M: several groups of rows, each row roughly a mix of its group's hidden directions; one row fits no group
M (115 x 10)
[[ 14  27 -29 -19  25  39 -31   2 -19  25]
 [-23 -14  56  27   5 -24   6  -8 -29   6]
 [ -6 -32 -57  -9  -1  12 -13 -19 -34   1]
 [  8 -35 -23  -8 -34   7  -2  29 -12 -47]
 [ -1  24   4 -20 -37  42 -34  11  11  26]
 [ 41 -15 -44  -9 -16  15   9  16  39  -4]
 [-11 -13   0 -29 -13   7 -57  37   0  16]
 [ 23  20 -33  50  -3  11  27 -22   4  20]
 [ 11  40 -33   5  -6   2  46   6 -33   7]
 [ 16  -4 -37   8  19   8 -18 -59   8 -15]
 [ 31 -16 -27 -48  10 -14 -23  27 -19  -5]
 [ -3 -36  13  10   5 -32 -44 -16 -34 -18]
 [ 23  17 -26  37 -11  50 -11  17 -15  10]
 [  8  46  -5 -43 -26  16   0  15 -24 -22]
 [  2  23  53   1  22 -23   0 -19   5  39]
 [ 25 -17  28  16 -26 -27  20   7  39  31]
 [ 40 -14  15  22  13 -53  14 -24   2  -1]
 [ 19  -5 -12 -12  10 -52   9 -45   6 -25]
 [  5  46  -5  31  -6 -10  47  -8 -17  21]
 [ 15  13  40  -4  16 -44  -7  26  -7  35]
 [ 33   8  14  16  40 -37 -17 -23  27  11]
 [  0   4 -21  -3 -30  33  21 -18  27 -48]
 [-10  35  10  -6  26   5  53 -14 -10 -32]
 [  1  27  22  58   8  23  31 -12   7   1]
 [-19 -14 -23   6  44  50  -7 -24  -9  -1]
 [ 21  20  -1 -23   5  48 -16  27  -3 -40]
 [-11  13  10   0   0 -17  18  59 -14  40]
 [-12  -6  -6 -30  45  14  -3 -12  30  43]
 [ 14  15 -12  15  36 -15 -14 -48  34  18]
 [ 22 -20  14 -22  12 -24  25  35  41 -21]
 [ 12 -16  20  28   3 -19 -42 -49 -11  -3]
 [ 13  43  17  37  29 -19   7  -3  28  23]
 [ -3 -29 -15   1  31  47 -18  -4 -37  17]
 [  6 -18 -30   3  18 -13 -20 -33  54  -5]
 [ 17  19  43 -29  23   9  18  42  14   7]
 [ 11 -19 -20  34  36  20 -14  -3  16  45]
 [-22 -18  47 -33   1  22   5  -3  13 -38]
 [-26  15  43   1   7  18 -24   2 -46  22]
 [ -9  30   2  -7  19 -40  46 -32  -7  -9]
 [-12 -40  26 -11  -9   2 -41  31  -6 -31]
 [ 19  23 -58  30   6   6 -17 -15 -16  16]
 [ -1  42  -2 -31  -3  46 -11 -28   9 -19]
 [ -7 -27 -24  17 -21  33 -44  -4 -30 -13]
 [-42   0  34 -46   7  14 -16   2  -6 -26]
 [-21  21 -13   5 -21  36   5  55 -15 -13]
 [ 20   5   9 -54  -6  11   3 -31 -40  -4]
 [ 16   4  -9 -18  -6 -41 -39   1 -45 -18]
 [-36  -8   1  25 -10   4   8 -23  59   6]
 [  8 -15  50  -1   2  30  37   6  27 -20]
 [ 14  28  -7 -33   3  22   8 -60  -3  -2]
 [  0  32  24  52   1  41   9 -13   4  -1]
 [  0 -12 -31 -27 -49 -10 -31  14 -25  11]
 [-17  -4  19   5 -15 -12  52  -3   2 -49]
 [ -2   9  39  -3  44 -28  27 -12  17 -27]
 [ -9 -40  20   8  20  10 -55 -13  16  -8]
 [ 35  17  -8  -7  39   1  44  -7  -1 -33]
 [  2  -3 -39  30  25 -10 -13  12 -44  29]
 [-28  -7   5  -1   6  19 -52  11  43 -18]
 [-28   4  22 -22 -15   1 -24 -54  22 -14]
 [ 18  15  27  -8  21 -28  46  19  31 -15]
 [-12 -25 -32 -26  -5  10  -2 -31 -47  21]
 [ 21  17  37  -8  33 -50 -10 -16 -11   6]
 [-23  11  62 -35  15  -5  -4  17  -2  -2]
 [ -6  24  60 -25  20   9  26   6  16  -3]
 [-17 -41  18 -14   8 -46 -26 -19  -3 -22]
 [  1  19  25 -45  23 -20  32 -17  15 -28]
 [-10  -9  20 -55 -28  27   5 -25  -9 -19]
 [ -7 -30  12   1  23  -7 -32  13 -50 -29]
 [ 11  -8   4  21 -34  -1  -4  15 -26 -59]
 [-37  12  -6 -32  13  -8  49 -28 -11  -8]
 [ 43  -1 -24 -28  22   4  -5 -22  19 -40]
 [  5 -43 -31  -6   6   0 -29 -45   2 -22]
 [-30  -8  13 -17  35  25 -38 -37  -7 -10]
 [ 19  12 -44  38  31 -15  -7 -14  31   5]
 [-12   3 -12   8 -13  -7  19  70  16   9]
 [ -4 -11  58  24 -13 -23  -2 -31  14  16]
 [ -6 -11 -16  10  57   0  47 -13   3  -9]
 [ -4  15 -19  10 -15  43 -13  19  11 -53]
 [-35  -8 -13  50 -21  -1  -9 -13 -33  22]
 [ 14   2  41 -41  -9  -5  17 -19 -43  11]
 [  3  14  10 -14  25 -19 -15 -15 -40 -52]
 [-25 -27  22  10 -59 -22 -15  -8   6  -4]
 [ 31  32  -7 -32  17 -11   8 -15  50   5]
 [-18  40  13  -6   8 -21  55 -22  -3  11]
 [ -1  31  26 -18  15 -31  54  -2  14 -10]
 [  6   2 -40 -38 -26   7  -4 -11  47  -7]
 [ 23  -1  63 -20  11  -8  -1  17  27   8]
 [ 12 -26 -55 -22  27  -5   0  11 -32  -8]
 [ 19 -32   9 -29  17 -10 -17 -18   0 -54]
 [  9  20  20 -11  25 -41 -44 -19 -13  24]
 [ -2  -5  61 -36 -11 -14  16 -11 -14  19]
 [ -9 -48  15 -45 -23  -4   1 -21 -25  -5]
 [-12  -6  60 -16 -20 -11 -16  -3  31  20]
 [ 24  13  48  27  12  30  23  20  13  20]
 [ 20 -16  47 -16  17  27  16  36  11 -21]
 [-14  11  38 -34   9   0  -7 -47   8  31]
 [ 30 -22  -7 -21 -11  31   5 -10  45 -33]
 [-15 -32   4   6 -64 -24  -1   8   3 -11]
 [  5  33 -33  15   6  44  -4  -7 -42   5]
 [ -4 -19 -28 -64 -12   0  -4  23  12  10]
 [ 10  -9  13  39 -14  51  -2  20  34  -6]
 [ 21  55 -21  18  27  25 -14 -16  -8  -7]
 [ 16  55  34 -24  -7  26  13   8 -11 -15]
 [ 15   8 -55  34  16   8  -9 -15  27 -21]
 [ -5 -20   6   5 -41  -3 -42 -26  34  21]
 [ 10  16  17  25  19 -53  22  -1 -26  26]
 [  1  14 -12 -56   7   7  14  46  17  -8]
 [  4  -6  -3  18  35 -55  34 -15 -14  -1]
 [ 40   0  32 -39  13 -36  -5  18  16  -3]
 [  7 -11 -30  -6 -19  33  -9  -8   5 -59]
 [ 43  50   2 -21  10  15   0  -4  10 -32]
 [ 29 -35 -17  40  -6 -11 -27  23  10  29]
 [-18  19 -20  -9 -35  35  37   5  30 -20]
 [-11 -17   2 -34   1  32  20  -9  16 -54]
 [ -4 -24  65 -24  -5 -12   4   6  24 -11]]

one row of each group, then the others: which group is each in?
[ 30  -4 -30  -3  -6  20 -29  28 -34 -34]	S
[-40  -9 -51  28   4  12  -6   1  10  30]	V
[-24  26 -23   2  31  16  26 -14 -38 -29]	F

[-19  37  13  14  16 -13  47  19 -22  27]	F
[ -4  12  31  50  15 -10  25 -34 -23   6]	F
[-21 -19 -38  -1 -10   3   5  36 -43  26]	V
[-39  -9  12  22  21  40  21 -35  17   4]	S
[ -7 -13  57  -8  15 -33  32  -2  -6 -18]	F
[-14  15 -48 -32  -6   7   3 -10 -48   8]	S
[ 59  32 -13  -7  22 -16  14  -9 -22  -4]	V
[ -3 -40  54  23  -6  17 -22  14 -10  -5]	F
[ 48   7   0 -24  -6 -28  41  -4  23 -15]	V
[  0 -37   1   3 -30  40 -33  22  25 -13]	S
[ 23   6  12 -30  27 -12 -35 -36  34  -7]	V
